In the data rows, the value 128 means zero.
Here is a table of points, one per row:
tensor([132, 112, 156, 139,  55,  92, 117, 116, 102, 199, 161, 144, 155,
        179, 110,  87,  71,  98, 115, 132, 141, 113, 153, 179, 127, 121,
        102, 190, 203, 186, 115,  91, 142, 199, 126,  92,  93, 110,  49,
         93, 161, 159, 138])
tensor([139, 105,  90, 121, 179, 109, 173, 127, 150, 122, 124, 162,  94,
        167, 151, 110, 120,  90, 138, 174, 134, 127, 113, 141, 115, 149,
        134, 166, 155,  76,  98, 139, 135, 171, 218, 126,  62, 105, 155,
        235, 113, 130, 140])
tensor([149, 117, 119, 110,  70, 107, 147, 113, 132,  91,  90, 136, 148,
        139, 126, 181, 103, 127, 127,  79, 130, 179, 144, 109, 113,  62,
        135, 127,  95, 139, 152, 120, 120, 201,  91, 180,  75, 193, 149,
        120, 116, 100, 115])
tensor([133, 120, 114, 107, 115, 142, 109, 124, 140, 126, 167, 107, 112,
        108,  99, 172, 140,  95, 140, 200, 110, 199, 115, 134,  82, 154,
        207, 109, 112, 146, 122, 135, 155, 114,  64,  99, 135,  83, 114,
        130, 107, 132,  83])
tensor([154, 139, 102, 114, 160, 134, 140, 108, 169, 151, 144, 147, 161,
        149, 118, 125, 109, 126, 171,  97, 125, 186, 113, 187, 137, 112,
        116, 101,  46, 129,  79, 168, 101, 150, 130, 149, 104,  57, 140,
         97, 118, 129, 174])
tensor([115, 168, 139, 192, 105, 122, 114, 115, 111, 169,  88, 110, 103,
         46, 107, 136, 100,  83, 119, 135, 141, 161, 111,  97,  92, 192,
        125,  89,  97, 149, 136, 127,  92,  88, 128, 117, 108, 122, 102,
        156, 113, 130, 163])
tensor([191, 119,  98, 114,  94, 129, 146, 151, 143, 137, 149, 111, 148,
         90, 161, 182,  98, 120,  94, 118, 155, 102, 107, 116, 134, 107,
         94, 152, 152,  57, 157, 129, 105,  67,  77, 110, 145,  98, 176,
        128, 131, 107, 138])
tensor([108, 155, 149,  85, 126, 139, 136, 134, 139, 130,  99, 136, 125,
        190,  98,  95, 131, 136,  58, 140, 121, 119,  96, 127,  75, 105,
        163, 123,  51, 135, 168, 128, 103, 153, 144,  62, 169, 157, 156,
         98, 100, 133, 156])
tensor([122,  72,  98, 127, 125, 154, 114, 142, 122, 162,  14, 115, 132,
        165, 164,  96,  99,  99, 145, 216, 138, 118, 155, 121, 201, 163,
        120, 145, 157, 168, 121,  65, 142, 212, 135, 148, 206,  90, 164,
        142, 123, 135, 135])
tensor([126, 117, 140, 135, 175, 142, 155, 111,  81,  54, 146, 118, 139,
        145, 141,  82, 150, 118, 126, 148, 121,  97, 131, 105, 183, 164,
         82, 155,  40, 158, 103,  96, 175,  74, 118,  55,  88, 140, 139,
        119, 158, 149,  97])
tensor([132, 125, 173, 181, 138, 148, 153, 153,  71, 107, 158, 127, 101,
        142, 170, 147, 176, 123,  89, 112, 109, 142,  93, 141, 126, 136,
        122, 149, 100,  94, 151, 102, 223, 156, 136, 177, 122, 108, 132,
        162, 133, 105, 162])
tensor([105, 133, 133, 132, 121, 128, 139, 110, 157,  98, 123, 124, 152,
        141, 155, 151, 161, 136, 141,  97, 116,  94,  86,  70,  88, 149,
        135,  60, 140, 192, 174, 118,  67, 165, 146, 149,  75,  68, 133,
        109, 147, 122,  77])
tensor([138,  77, 118, 131, 153, 142,  98, 112, 105,  71, 170, 121, 118,
         80, 111, 110, 118, 128, 125, 104, 103,  99, 146, 159, 143,  70,
        150, 162, 110, 198, 192,  86, 133,  48, 151, 174, 137, 131, 128,
        177, 113, 115, 150])
tensor([170, 139, 112, 138, 108, 146, 142,  92, 107, 166,  81, 125, 134,
        143,  74, 151, 137, 200, 108, 123, 142, 143,  84, 183, 163, 116,
        138, 128, 149, 109, 128, 139, 115,  53, 100, 147, 121, 139, 138,
        150, 148,  78,  95])
tensor([ 97, 121, 188, 135, 145, 116, 121, 152, 152, 239, 216, 134, 212,
        172, 100, 139, 143, 123, 174,  98, 191,  44, 231, 148, 102, 172,
        112, 104, 138, 127, 147, 123, 143, 139,  87, 147, 140, 181, 117,
        163, 106, 114,  93])
tensor([169, 125, 167, 126, 128,  87,  90, 106, 147,  63,  62, 125, 138,
        136,  78, 143, 233,  94, 153,  94, 137,  80, 134, 108, 122, 115,
        139, 172, 142, 123, 106, 147,  90, 167, 108, 118, 128, 142, 129,
         75, 117, 156, 175])
tensor([133,  95,  78, 115, 163, 175, 165,  77,  96, 126, 130, 126, 110,
        110, 118, 117,  85, 142, 128,  80, 100, 115, 125,  78,  85, 136,
        131, 118, 175,  73,  97, 101, 151, 100, 126, 119, 179, 155, 104,
         68, 120, 151, 139])
tensor([100, 205, 230, 102, 160, 153, 123, 144, 122, 176, 215, 127, 207,
        119, 174, 143, 176, 117, 132, 186, 122, 232, 202, 103, 185, 121,
        122, 116, 238, 157, 102, 132, 101,  86, 220, 145, 139, 230, 208,
         90, 128, 131, 143])
tensor([156, 147, 138, 128, 133, 125, 143, 146, 180, 108, 144, 111,  66,
         72, 162, 131,  71, 190, 130,  81,  81,  67, 165, 143, 118, 131,
        129, 154, 108, 185,  52, 184, 152, 131, 174, 132, 185, 121, 127,
        144, 134, 114, 103])
tensor([ 92, 132,  99, 119, 185,  74, 139, 147, 123, 161, 104, 121,  98,
        139, 120, 140,  99, 126,  79, 175, 138, 117, 101,  85, 142, 109,
        114, 140,  99, 121, 147, 166, 134,  82, 100, 179, 124, 147, 106,
         52, 144, 168, 127])
tensor([113, 140, 126, 147,  94,  87, 162, 137, 170, 118, 114, 113, 165,
        152, 143,  99, 123, 166, 172, 167, 117, 166, 120, 107, 113,  66,
        122, 123, 102,  91,  96, 157, 106,  88, 141, 126, 154,  89,  48,
        174, 127, 128, 149])
tensor([109, 175,  94, 151, 135, 153,  81, 200, 163, 104,  95, 133,  79,
        152, 154, 110,  94, 121, 167,  69, 128, 152, 142, 148, 115, 155,
        153,  88, 174, 106, 161, 118, 141,  50,  95,  95, 122, 130, 115,
        127, 155, 128, 119])
tensor([ 73, 196, 107, 113, 117,  91, 105,  87,  81, 109, 128, 171, 102,
         83, 106,  97, 101, 139, 111,  94,  82,  94, 130, 129, 153, 127,
        132, 125, 159,  56, 118, 119, 133, 126,  95, 122, 179, 103, 159,
        132, 101, 160,  88])
tensor([139,  82, 127, 143, 107, 166,  61, 121, 118, 143, 161, 119,  49,
        103, 164, 107, 168, 157, 161, 188, 137, 127,  74, 145, 137, 125,
         91, 147,  99,  55, 135, 115, 127, 179, 158, 142,  87, 178, 132,
        121, 146,  96,  92])
tensor([103,  86, 105,  95, 109, 139, 129, 173, 121,  67, 117, 135, 150,
         77,  95, 148, 195, 148,  97,  92, 182, 126, 130, 137, 147, 144,
        133,  55, 161, 167, 142, 194, 113, 202, 130,  92, 120, 122,  81,
        138, 142, 129, 150])
These points spread out most along one direction. Take the direction at right angles to it along which they spread out most. Then take the direction at right angles to both along which they spread out most. Go by this last direction. How many in every 100 of the points above lie lower along it than each point below? Answers are rounded to whole numbers. More than half of the points above lie lower than the first one.
tensor([149, 117, 119, 110,  70, 107, 147, 113, 132,  91,  90, 136, 148,
        139, 126, 181, 103, 127, 127,  79, 130, 179, 144, 109, 113,  62,
        135, 127,  95, 139, 152, 120, 120, 201,  91, 180,  75, 193, 149,
        120, 116, 100, 115]) 12
tensor([191, 119,  98, 114,  94, 129, 146, 151, 143, 137, 149, 111, 148,
         90, 161, 182,  98, 120,  94, 118, 155, 102, 107, 116, 134, 107,
         94, 152, 152,  57, 157, 129, 105,  67,  77, 110, 145,  98, 176,
        128, 131, 107, 138]) 44
tensor([103,  86, 105,  95, 109, 139, 129, 173, 121,  67, 117, 135, 150,
         77,  95, 148, 195, 148,  97,  92, 182, 126, 130, 137, 147, 144,
        133,  55, 161, 167, 142, 194, 113, 202, 130,  92, 120, 122,  81,
        138, 142, 129, 150]) 0
tensor([122,  72,  98, 127, 125, 154, 114, 142, 122, 162,  14, 115, 132,
        165, 164,  96,  99,  99, 145, 216, 138, 118, 155, 121, 201, 163,
        120, 145, 157, 168, 121,  65, 142, 212, 135, 148, 206,  90, 164,
        142, 123, 135, 135]) 96
tensor([139, 105,  90, 121, 179, 109, 173, 127, 150, 122, 124, 162,  94,
        167, 151, 110, 120,  90, 138, 174, 134, 127, 113, 141, 115, 149,
        134, 166, 155,  76,  98, 139, 135, 171, 218, 126,  62, 105, 155,
        235, 113, 130, 140]) 92
tensor([133, 120, 114, 107, 115, 142, 109, 124, 140, 126, 167, 107, 112,
        108,  99, 172, 140,  95, 140, 200, 110, 199, 115, 134,  82, 154,
        207, 109, 112, 146, 122, 135, 155, 114,  64,  99, 135,  83, 114,
        130, 107, 132,  83]) 28
tensor([ 73, 196, 107, 113, 117,  91, 105,  87,  81, 109, 128, 171, 102,
         83, 106,  97, 101, 139, 111,  94,  82,  94, 130, 129, 153, 127,
        132, 125, 159,  56, 118, 119, 133, 126,  95, 122, 179, 103, 159,
        132, 101, 160,  88]) 56
tensor([126, 117, 140, 135, 175, 142, 155, 111,  81,  54, 146, 118, 139,
        145, 141,  82, 150, 118, 126, 148, 121,  97, 131, 105, 183, 164,
         82, 155,  40, 158, 103,  96, 175,  74, 118,  55,  88, 140, 139,
        119, 158, 149,  97]) 80
tensor([132, 112, 156, 139,  55,  92, 117, 116, 102, 199, 161, 144, 155,
        179, 110,  87,  71,  98, 115, 132, 141, 113, 153, 179, 127, 121,
        102, 190, 203, 186, 115,  91, 142, 199, 126,  92,  93, 110,  49,
         93, 161, 159, 138]) 76
tensor([169, 125, 167, 126, 128,  87,  90, 106, 147,  63,  62, 125, 138,
        136,  78, 143, 233,  94, 153,  94, 137,  80, 134, 108, 122, 115,
        139, 172, 142, 123, 106, 147,  90, 167, 108, 118, 128, 142, 129,
         75, 117, 156, 175]) 8
